[[ 26 -11 -19  22  15  -8 -16  29  -6 -14 -12 -23 -19]
 [ -8 -28  22  27  27 -27 -31 -15 -27 -17  23  13  13]
 [-11   1 -24  20  20  13 -10  -2 -10 -26 -25 -24   4]
 [ 10  19  17 -24 -22  19  16 -19  16  -7  -6  25  19]
 [-25  -2  22  -3  18  -4 -18 -12 -20   0  17  21  25]
 [ 24 -16   8 -11 -17 -15 -12  16 -19  16   5  15  -9]]
:
[[-23 -19  26 -11 -19  22  15  -8 -16  29  -6 -14 -12]
 [ 13  13  -8 -28  22  27  27 -27 -31 -15 -27 -17  23]
 [-24   4 -11   1 -24  20  20  13 -10  -2 -10 -26 -25]
 [ 25  19  10  19  17 -24 -22  19  16 -19  16  -7  -6]
 [ 21  25 -25  -2  22  -3  18  -4 -18 -12 -20   0  17]
 [ 15  -9  24 -16   8 -11 -17 -15 -12  16 -19  16   5]]

[[  4  18 -13 -16  -8 -24 -16  11 -17]
 [-24  15  -5 -14   2 -11 -20  16   2]
 [ 10   0   1   7  -4   5   9  -4   1]
 [-10   8   1   8   2   8  35  -6  20]
 [ -8 -38  20  10   2  15   5  -7  -1]]
:
[[ 11 -17   4  18 -13 -16  -8 -24 -16]
 [ 16   2 -24  15  -5 -14   2 -11 -20]
 [ -4   1  10   0   1   7  -4   5   9]
 [ -6  20 -10   8   1   8   2   8  35]
 [ -7  -1  -8 -38  20  10   2  15   5]]

[[  3  18  -2   8 -16]
 [ 31   6   2 -12  -6]
 [ 20  15   1 -12  -1]
 [  9 -11 -10  18  10]
 [ 18 -34   9  -4 -19]
 [-30   7   6  -9  -8]]
:
[[  8 -16   3  18  -2]
 [-12  -6  31   6   2]
 [-12  -1  20  15   1]
 [ 18  10   9 -11 -10]
 [ -4 -19  18 -34   9]
 [ -9  -8 -30   7   6]]

[[  0 -12  13 -30 -19 -22  16  25  -5  15]
 [-10  21 -22  17   7   0 -12  -3   2 -10]
 [ 18 -10   2 -21  -7  -4  26   2   9   5]
 [-20  26 -25  -7 -24 -21   6  -3 -14  -4]
 [-15  23  -3 -23  10  -7  -8  -1   1  -8]]
:
[[ -5  15   0 -12  13 -30 -19 -22  16  25]
 [  2 -10 -10  21 -22  17   7   0 -12  -3]
 [  9   5  18 -10   2 -21  -7  -4  26   2]
 [-14  -4 -20  26 -25  -7 -24 -21   6  -3]
 [  1  -8 -15  23  -3 -23  10  -7  -8  -1]]

[[-10  27  -6 -11 -19  21  25   0  -7   1]
 [  3  15  13  -7  -2   3  16  18  18   5]
 [ -7  12 -17  -8 -15   3  10 -13   2  -3]
 [ 19 -33  17  23  35 -12 -31  15 -15   3]
 [ -8  -2   3 -34 -27 -31  -2  12  14   6]
 [-14  13   0 -38 -41   8  13   9 -17   4]
 [ -1  -7  11 -21 -10 -29  -6  16   9   6]
 [  3   2  -8   6   9 -12   2 -15  25  -6]
 [ -9  -6   4 -12 -16  17  -5  -2 -36  -2]]
:
[[ -7   1 -10  27  -6 -11 -19  21  25   0]
 [ 18   5   3  15  13  -7  -2   3  16  18]
 [  2  -3  -7  12 -17  -8 -15   3  10 -13]
 [-15   3  19 -33  17  23  35 -12 -31  15]
 [ 14   6  -8  -2   3 -34 -27 -31  -2  12]
 [-17   4 -14  13   0 -38 -41   8  13   9]
 [  9   6  -1  -7  11 -21 -10 -29  -6  16]
 [ 25  -6   3   2  -8   6   9 -12   2 -15]
 [-36  -2  -9  -6   4 -12 -16  17  -5  -2]]

[[  1 -10  14  -7  -7]
 [ -8  13 -10   5  11]
 [ -1   6   8  -7   1]
 [ 21   5   8 -21  -6]
 [ -5  34  -5  -9  22]
 [ 17   3   5 -17  -7]
 [-24  -1  -9  18  11]]
:
[[ -7  -7   1 -10  14]
 [  5  11  -8  13 -10]
 [ -7   1  -1   6   8]
 [-21  -6  21   5   8]
 [ -9  22  -5  34  -5]
 [-17  -7  17   3   5]
 [ 18  11 -24  -1  -9]]

[[  5   3   7   4  20  -7]
 [  9   2   2  -3   2  -8]
 [ 15  13  -4   8  -1 -21]
 [ 10  13 -13   9   6 -10]
 [ -1   6  -7   2   4   4]
 [-11  -8 -15 -14  -2   4]
 [ -5  -7  -4  -2  -1   3]
 [-12 -31   0   0 -11  10]
 [ 12  13  -6  14   8 -11]
 [ -5  -4   9 -13  23 -10]]
:
[[ 20  -7   5   3   7   4]
 [  2  -8   9   2   2  -3]
 [ -1 -21  15  13  -4   8]
 [  6 -10  10  13 -13   9]
 [  4   4  -1   6  -7   2]
 [ -2   4 -11  -8 -15 -14]
 [ -1   3  -5  -7  -4  -2]
 [-11  10 -12 -31   0   0]
 [  8 -11  12  13  -6  14]
 [ 23 -10  -5  -4   9 -13]]
